In the data rows, 128 means zero.
Some points:
[128, 111, 87, 169, 153, 111, 147, 164, 116, 93, 148, 140, 131, 133, 96, 170, 123, 185, 112, 125, 117, 141, 139, 121, 133, 141, 158, 110, 100, 137, 125, 156]
[155, 95, 111, 152, 116, 125, 145, 124, 133, 151, 84, 131, 152, 165, 98, 126, 150, 169, 85, 114, 116, 164, 132, 111, 131, 72, 159, 113, 80, 120, 103, 126]
[135, 126, 131, 171, 76, 122, 120, 190, 106, 98, 142, 92, 147, 113, 110, 105, 142, 129, 115, 107, 112, 127, 144, 105, 132, 167, 110, 113, 117, 164, 125, 151]
[105, 116, 160, 158, 106, 142, 150, 98, 165, 112, 153, 103, 102, 159, 120, 164, 164, 96, 120, 157, 89, 86, 162, 149, 116, 111, 121, 145, 125, 149, 95, 161]
[139, 110, 124, 144, 150, 110, 102, 118, 103, 116, 133, 179, 151, 130, 89, 81, 138, 154, 104, 113, 92, 84, 166, 123, 152, 120, 149, 87, 154, 125, 111, 146]
[108, 175, 171, 117, 167, 148, 112, 92, 139, 166, 116, 114, 89, 149, 141, 103, 98, 126, 143, 148, 160, 104, 112, 108, 120, 106, 120, 94, 124, 124, 165, 152]
[149, 144, 50, 93, 155, 140, 103, 96, 149, 150, 136, 99, 135, 82, 129, 113, 94, 109, 124, 148, 119, 113, 116, 150, 125, 95, 150, 146, 149, 149, 156, 101]
[137, 129, 180, 128, 108, 110, 130, 90, 123, 109, 142, 86, 150, 95, 143, 110, 120, 139, 100, 126, 158, 121, 151, 139, 134, 126, 160, 109, 96, 147, 84, 99]
[87, 137, 144, 148, 96, 166, 111, 120, 154, 177, 111, 144, 149, 96, 154, 138, 117, 157, 131, 165, 148, 124, 114, 125, 118, 138, 102, 158, 153, 95, 135, 128]
[103, 98, 135, 88, 150, 98, 154, 131, 138, 123, 137, 120, 144, 87, 133, 110, 142, 118, 150, 109, 106, 132, 155, 92, 128, 167, 145, 136, 57, 107, 142, 133]
[93, 107, 113, 112, 107, 122, 162, 139, 112, 116, 152, 108, 141, 140, 152, 173, 152, 126, 144, 141, 133, 71, 123, 113, 160, 137, 144, 95, 102, 141, 136, 81]
[100, 71, 127, 108, 117, 97, 124, 141, 126, 103, 126, 103, 165, 158, 137, 124, 111, 118, 124, 167, 127, 177, 145, 104, 131, 113, 99, 100, 146, 132, 140, 132]
[111, 145, 130, 140, 116, 115, 101, 138, 157, 126, 133, 161, 106, 176, 143, 137, 83, 130, 100, 82, 154, 157, 109, 165, 147, 161, 126, 113, 123, 113, 147, 137]
[163, 148, 117, 165, 106, 111, 149, 140, 89, 145, 90, 158, 137, 120, 154, 184, 146, 106, 153, 126, 114, 163, 171, 133, 132, 145, 160, 71, 151, 116, 122, 141]
[114, 102, 144, 155, 118, 112, 162, 93, 108, 122, 172, 126, 147, 94, 127, 142, 116, 100, 148, 116, 110, 162, 94, 156, 83, 87, 80, 123, 115, 166, 114, 167]
[149, 115, 146, 143, 156, 174, 132, 144, 116, 99, 148, 113, 98, 102, 157, 111, 157, 141, 70, 134, 153, 175, 133, 140, 153, 158, 104, 154, 121, 120, 152, 111]
[100, 159, 168, 124, 141, 121, 128, 169, 167, 146, 131, 115, 145, 110, 142, 89, 133, 139, 152, 146, 135, 107, 88, 177, 141, 89, 102, 124, 149, 71, 135, 127]
[150, 88, 106, 77, 153, 93, 112, 138, 116, 129, 114, 130, 100, 145, 179, 114, 169, 130, 108, 128, 101, 112, 88, 103, 156, 164, 114, 89, 126, 105, 108, 165]
[114, 100, 107, 174, 167, 127, 127, 111, 161, 118, 126, 110, 95, 106, 109, 94, 135, 90, 149, 137, 159, 106, 113, 112, 85, 118, 164, 143, 180, 115, 130, 93]
[132, 89, 117, 125, 117, 139, 120, 105, 166, 110, 121, 99, 121, 115, 88, 169, 123, 96, 168, 109, 178, 126, 167, 143, 164, 112, 103, 132, 115, 134, 118, 175]
[144, 91, 127, 108, 154, 132, 116, 155, 97, 148, 140, 122, 129, 159, 157, 130, 102, 153, 155, 91, 154, 91, 146, 129, 97, 131, 86, 157, 146, 109, 110, 90]
[145, 96, 104, 154, 160, 120, 162, 164, 107, 172, 160, 153, 149, 157, 86, 120, 140, 145, 105, 129, 136, 107, 127, 113, 146, 143, 152, 121, 99, 179, 100, 160]
[116, 137, 159, 114, 98, 121, 92, 89, 146, 140, 94, 175, 105, 92, 121, 142, 117, 158, 148, 167, 135, 134, 112, 126, 128, 149, 93, 151, 144, 167, 141, 123]
[102, 127, 161, 104, 61, 150, 117, 111, 142, 147, 95, 199, 117, 108, 119, 109, 117, 87, 107, 135, 141, 91, 105, 144, 101, 129, 118, 145, 130, 123, 162, 101]
[134, 115, 158, 103, 90, 159, 141, 142, 133, 113, 154, 108, 134, 93, 102, 129, 147, 108, 152, 141, 160, 162, 115, 101, 109, 113, 160, 95, 134, 126, 125, 154]
[76, 78, 114, 153, 165, 139, 120, 100, 119, 134, 83, 104, 86, 101, 155, 111, 114, 92, 131, 133, 133, 122, 108, 161, 108, 110, 195, 148, 160, 136, 132, 116]
[139, 141, 112, 135, 143, 116, 130, 82, 118, 126, 141, 174, 167, 147, 135, 113, 178, 139, 111, 85, 122, 111, 173, 107, 149, 97, 142, 134, 147, 135, 169, 153]
[135, 160, 94, 129, 89, 127, 124, 152, 117, 90, 101, 130, 115, 152, 129, 100, 130, 124, 147, 96, 137, 111, 109, 104, 146, 72, 138, 157, 144, 149, 131, 134]
[174, 155, 101, 121, 156, 137, 79, 140, 175, 121, 134, 184, 148, 131, 150, 110, 138, 124, 172, 163, 143, 123, 126, 153, 92, 144, 168, 139, 114, 152, 132, 92]
[119, 166, 113, 101, 113, 137, 129, 114, 99, 110, 137, 158, 106, 165, 136, 83, 115, 141, 132, 149, 157, 150, 145, 151, 81, 152, 112, 143, 126, 98, 119, 135]
[151, 125, 154, 104, 163, 138, 189, 161, 164, 125, 121, 115, 120, 123, 108, 116, 127, 146, 89, 124, 119, 144, 124, 155, 124, 171, 93, 114, 163, 147, 156, 102]
[167, 142, 120, 131, 131, 89, 107, 111, 110, 117, 107, 115, 133, 141, 122, 168, 164, 130, 96, 110, 111, 127, 108, 98, 129, 154, 88, 142, 135, 93, 138, 128]
[110, 150, 144, 112, 171, 133, 110, 174, 125, 158, 82, 121, 109, 109, 148, 131, 125, 121, 161, 150, 124, 118, 140, 137, 125, 83, 91, 151, 106, 121, 161, 129]
[162, 79, 102, 92, 121, 157, 133, 130, 97, 153, 122, 87, 90, 147, 151, 119, 129, 192, 176, 96, 125, 101, 119, 168, 110, 134, 127, 125, 128, 101, 146, 111]
[108, 143, 126, 112, 159, 133, 110, 137, 100, 132, 140, 162, 103, 131, 105, 171, 159, 150, 137, 105, 112, 181, 103, 100, 154, 141, 112, 135, 141, 106, 111, 73]
[132, 163, 109, 102, 156, 154, 125, 153, 108, 152, 88, 137, 143, 121, 141, 159, 101, 118, 85, 118, 161, 110, 113, 143, 99, 146, 99, 133, 137, 104, 104, 149]
[165, 154, 97, 162, 90, 76, 157, 106, 115, 150, 135, 144, 92, 119, 124, 83, 92, 118, 136, 122, 111, 132, 133, 103, 170, 112, 129, 157, 122, 117, 122, 103]
[134, 135, 159, 124, 112, 129, 110, 119, 109, 101, 157, 103, 132, 137, 84, 180, 106, 93, 130, 152, 130, 99, 116, 150, 121, 114, 138, 123, 115, 124, 148, 102]
[129, 151, 131, 139, 124, 172, 168, 114, 169, 80, 151, 122, 118, 115, 150, 150, 99, 125, 125, 132, 94, 96, 138, 96, 118, 99, 104, 97, 108, 133, 91, 125]
[157, 128, 143, 148, 144, 170, 130, 113, 108, 115, 103, 141, 186, 166, 128, 100, 79, 112, 175, 131, 80, 154, 103, 113, 167, 174, 161, 160, 144, 128, 135, 125]
[93, 179, 124, 134, 108, 122, 111, 113, 139, 152, 133, 90, 157, 139, 90, 104, 161, 109, 125, 127, 112, 179, 155, 143, 130, 150, 112, 88, 104, 154, 94, 95]
[132, 154, 140, 108, 111, 110, 104, 173, 135, 167, 165, 122, 102, 152, 144, 155, 128, 131, 93, 105, 85, 167, 134, 105, 132, 141, 158, 162, 149, 117, 138, 158]
[110, 170, 145, 123, 111, 100, 150, 111, 130, 91, 144, 105, 158, 126, 119, 165, 124, 130, 117, 145, 144, 140, 129, 134, 126, 120, 157, 174, 123, 157, 97, 165]
These points spread out most along one direction. How far along it is each point below, from 0 to 99? 50 is the average, and the first point above lies past it. One standard deviation of the points above along it is 16.
[162, 79, 102, 92, 121, 157, 133, 130, 97, 153, 122, 87, 90, 147, 151, 119, 129, 192, 176, 96, 125, 101, 119, 168, 110, 134, 127, 125, 128, 101, 146, 111] -> 40
[157, 128, 143, 148, 144, 170, 130, 113, 108, 115, 103, 141, 186, 166, 128, 100, 79, 112, 175, 131, 80, 154, 103, 113, 167, 174, 161, 160, 144, 128, 135, 125] -> 52
[129, 151, 131, 139, 124, 172, 168, 114, 169, 80, 151, 122, 118, 115, 150, 150, 99, 125, 125, 132, 94, 96, 138, 96, 118, 99, 104, 97, 108, 133, 91, 125] -> 54
[108, 175, 171, 117, 167, 148, 112, 92, 139, 166, 116, 114, 89, 149, 141, 103, 98, 126, 143, 148, 160, 104, 112, 108, 120, 106, 120, 94, 124, 124, 165, 152] -> 24
[165, 154, 97, 162, 90, 76, 157, 106, 115, 150, 135, 144, 92, 119, 124, 83, 92, 118, 136, 122, 111, 132, 133, 103, 170, 112, 129, 157, 122, 117, 122, 103] -> 54
[155, 95, 111, 152, 116, 125, 145, 124, 133, 151, 84, 131, 152, 165, 98, 126, 150, 169, 85, 114, 116, 164, 132, 111, 131, 72, 159, 113, 80, 120, 103, 126] -> 75
[103, 98, 135, 88, 150, 98, 154, 131, 138, 123, 137, 120, 144, 87, 133, 110, 142, 118, 150, 109, 106, 132, 155, 92, 128, 167, 145, 136, 57, 107, 142, 133] -> 61
[93, 107, 113, 112, 107, 122, 162, 139, 112, 116, 152, 108, 141, 140, 152, 173, 152, 126, 144, 141, 133, 71, 123, 113, 160, 137, 144, 95, 102, 141, 136, 81] -> 60
[111, 145, 130, 140, 116, 115, 101, 138, 157, 126, 133, 161, 106, 176, 143, 137, 83, 130, 100, 82, 154, 157, 109, 165, 147, 161, 126, 113, 123, 113, 147, 137] -> 47
[151, 125, 154, 104, 163, 138, 189, 161, 164, 125, 121, 115, 120, 123, 108, 116, 127, 146, 89, 124, 119, 144, 124, 155, 124, 171, 93, 114, 163, 147, 156, 102] -> 48
